Small tables with named rows and columns. After each table, cells are looked up by row and column.

Rodozud =
|  | Vug | Tos | Gir | Vabebef | Vav | Temami | Belivi | Saget | Karepo | Disok |
|---|---|---|---|---|---|---|---|---|---|---|
| Non | 51 | 43 | 18 | 18 | 60 | 30 | 21 | 37 | 33 | 50 |
| Gedor | 34 | 45 | 55 | 55 | 75 | 53 | 21 | 48 | 67 | 53 |
| Mobir | 30 | 33 | 33 | 33 | 45 | 30 | 39 | 44 | 55 | 36 |
| Bur | 25 | 39 | 33 | 33 | 50 | 25 | 43 | 29 | 50 | 46 |
| Nabor | 21 | 46 | 62 | 62 | 45 | 39 | 39 | 56 | 67 | 39 |
| Dop | 30 | 45 | 70 | 70 | 45 | 25 | 39 | 33 | 61 | 36 |

Bur, Temami -> 25
Dop, Gir -> 70
Dop, Disok -> 36
Dop, Vabebef -> 70
Dop, Tos -> 45
Mobir, Vabebef -> 33
Bur, Tos -> 39
Bur, Belivi -> 43
Gedor, Disok -> 53
Nabor, Belivi -> 39
Bur, Gir -> 33
Non, Belivi -> 21
Bur, Karepo -> 50
Dop, Vav -> 45
Mobir, Saget -> 44
Nabor, Vav -> 45
Non, Vav -> 60

Zopago =
,Depu,Piderer,Nir,Roket,Budit,Des,Sas,Punev,Rabufa,Terimav
Luvizin,513,580,659,290,222,165,112,393,519,462
Lik,706,613,609,387,164,293,93,542,523,657
Vobusa,243,620,103,4,569,659,574,617,115,528
Tolar,330,549,329,338,624,662,569,714,398,492
Remules,247,716,297,378,378,633,468,602,504,702
Narepi,204,420,267,318,335,640,440,492,456,566
Pafe,490,226,251,514,507,643,682,312,214,150
Lanitut,238,312,434,522,498,574,546,227,585,300
Viga,703,709,632,360,78,193,134,288,750,644
Favug,621,205,142,141,455,455,639,580,140,302
Parivun,602,268,163,99,400,483,598,578,203,454
Kareb,644,308,345,484,542,381,390,391,212,206
Divob,630,276,278,369,286,468,489,268,203,146

Sas of Narepi = 440
Depu of Divob = 630
Rabufa of Luvizin = 519
Roket of Favug = 141
Budit of Remules = 378
Sas of Lanitut = 546
Roket of Narepi = 318
Des of Favug = 455
Rabufa of Kareb = 212
Depu of Luvizin = 513
Roket of Pafe = 514
Terimav of Lik = 657
Terimav of Parivun = 454
Depu of Pafe = 490
Budit of Lik = 164
Punev of Lanitut = 227
Nir of Divob = 278
Punev of Kareb = 391

Zafidit:
         Vor  Sefisif  Sibemo  Vepo  Ges  Fiva  Bozusod  Muf  Bifum  Fivi
Zam      110       62     140   147  152   188       97  107     88   103
Surivo    68      101     103   186  143   163       87  166    122   136
Fazup    125       55     150   131  151   189      103   89     79    94
Rud      128       52     152   131  150   190      105   90     77    94
Napov    117      114     124    78  150   129       76   35    124    76
Mirodag  116      120     113   169   89   115      160  211    112   165
Ziz      165      126     137    59  103    89      143   69    111    99
Tud      123      100     133    76  156   142       76   26    114    69
Nak      182       73     163   108   94   139      181  132     65   122
Menadan  111      120     119    79  150   124       73   37    130    78
Der      121      174      95   107   83    54      145  152    149   145
Dut      179       79     159   109   92   133      180  135     70   124

Vor of Ziz: 165
Sefisif of Menadan: 120
Sibemo of Rud: 152
Vor of Tud: 123
Vor of Der: 121
Bifum of Mirodag: 112
Sefisif of Nak: 73
Fiva of Der: 54
Bozusod of Mirodag: 160
Fiva of Zam: 188
Vepo of Menadan: 79
Bifum of Tud: 114
Vepo of Fazup: 131
Bozusod of Zam: 97
Ges of Nak: 94
Fivi of Fazup: 94
Sefisif of Dut: 79
Row with the largest Vepo: Surivo

Bifabik.tsv
	Rivunak	Vuk
Nukolep	153	14
Moz	61	148
Taforu	117	12
Rutegu	36	163
Dipu	180	42
Gesidi	143	89
Dedote	174	40
Poz	142	59
Fak	52	82
Momotu	82	69
Fofogi	28	194
Vif	158	67
Levedu	148	54

Fak, Rivunak: 52
Moz, Rivunak: 61
Gesidi, Rivunak: 143
Moz, Vuk: 148
Momotu, Vuk: 69
Nukolep, Rivunak: 153
Taforu, Vuk: 12
Fak, Vuk: 82
Poz, Vuk: 59
Fofogi, Vuk: 194
Dipu, Rivunak: 180
Levedu, Vuk: 54
Rutegu, Rivunak: 36
Rutegu, Vuk: 163
Row with the largest Rivunak: Dipu

Vazez:
	Kad	Zed	Gok	Rir
Nifu	283	433	824	732
Pasapiz	378	433	364	478
Zab	278	191	443	663
Kat	382	313	204	160
Mif	407	378	591	620
Tezev	565	585	279	307
Mer	690	914	642	147
Gam	368	388	585	589
Bezez	354	366	652	785
Gunusu	450	501	646	270
Nisimal	180	603	532	247
Dum	457	796	634	231
Duf	405	390	544	292

Kat, Kad => 382
Zab, Gok => 443
Pasapiz, Gok => 364
Duf, Kad => 405
Bezez, Rir => 785
Mer, Rir => 147
Dum, Gok => 634
Bezez, Gok => 652
Bezez, Kad => 354
Dum, Kad => 457
Tezev, Kad => 565
Pasapiz, Zed => 433
Dum, Rir => 231
Gunusu, Rir => 270
Mer, Gok => 642
Dum, Zed => 796
Gam, Kad => 368

Vipod:
cols = Kavefu, Gif, Kod, Bel, Lak, Deg
Zoz: [82, 84, 46, 73, 174, 217]
Dup: [85, 135, 50, 63, 102, 207]
Zofavop: [150, 148, 235, 232, 157, 38]
Sitasu: [178, 188, 147, 133, 127, 119]

Sitasu, Kavefu => 178
Zoz, Kavefu => 82
Sitasu, Deg => 119
Dup, Bel => 63
Sitasu, Bel => 133
Zofavop, Gif => 148
Sitasu, Lak => 127
Zofavop, Kavefu => 150
Sitasu, Kod => 147
Dup, Gif => 135
Dup, Kod => 50
Zoz, Kod => 46
Zoz, Deg => 217
Zofavop, Bel => 232
Dup, Deg => 207
Zofavop, Kod => 235
Zoz, Gif => 84
Zofavop, Deg => 38
Dup, Lak => 102
Zofavop, Lak => 157

Table Defege
,Basa,Tipokig,Zazot,Beb,Puzef,Tas,Bur
Meve,367,216,279,273,332,332,271
Vos,181,815,705,673,675,159,627
Favefev,671,476,586,463,264,449,443

Favefev, Zazot => 586
Meve, Puzef => 332
Meve, Bur => 271
Meve, Basa => 367
Favefev, Tas => 449
Meve, Tas => 332
Meve, Zazot => 279
Meve, Beb => 273
Favefev, Puzef => 264
Favefev, Bur => 443
Vos, Puzef => 675
Favefev, Tipokig => 476
Vos, Tipokig => 815
Vos, Basa => 181
Favefev, Beb => 463
Vos, Bur => 627
Vos, Tas => 159
Meve, Tipokig => 216
Row with the largest Tas: Favefev

Legarel =
|  | Boz | Gumide | Pib | Duger | Leruvo | Levamo | Bosuv | Gari | Febedom |
|---|---|---|---|---|---|---|---|---|---|
| Kupet | 55976 | 46882 | 24294 | 25361 | 64356 | 56374 | 58485 | 46699 | 36244 |
| Zazogu | 42496 | 53598 | 34552 | 22512 | 50601 | 45510 | 47968 | 50934 | 24265 |
| Gidu | 33962 | 51004 | 41236 | 44483 | 62627 | 36299 | 53423 | 59741 | 44347 |
| Kipav | 40551 | 37688 | 25372 | 21826 | 51891 | 43608 | 67856 | 32453 | 22413 |
| Lidose | 36285 | 43679 | 30894 | 22882 | 54085 | 53075 | 62008 | 41777 | 33171 |
| Nudo | 35337 | 33233 | 27684 | 35213 | 77665 | 55717 | 56424 | 41838 | 29864 |
| Voputi | 31372 | 38837 | 15166 | 29795 | 63770 | 35016 | 58817 | 36199 | 29796 |

Nudo, Gumide -> 33233
Nudo, Gari -> 41838
Zazogu, Levamo -> 45510
Nudo, Leruvo -> 77665
Gidu, Leruvo -> 62627
Lidose, Gari -> 41777
Kipav, Bosuv -> 67856
Kipav, Febedom -> 22413
Nudo, Bosuv -> 56424
Kupet, Bosuv -> 58485
Lidose, Leruvo -> 54085
Voputi, Duger -> 29795
Gidu, Febedom -> 44347
Gidu, Gari -> 59741
Zazogu, Duger -> 22512
Gidu, Levamo -> 36299
Lidose, Pib -> 30894

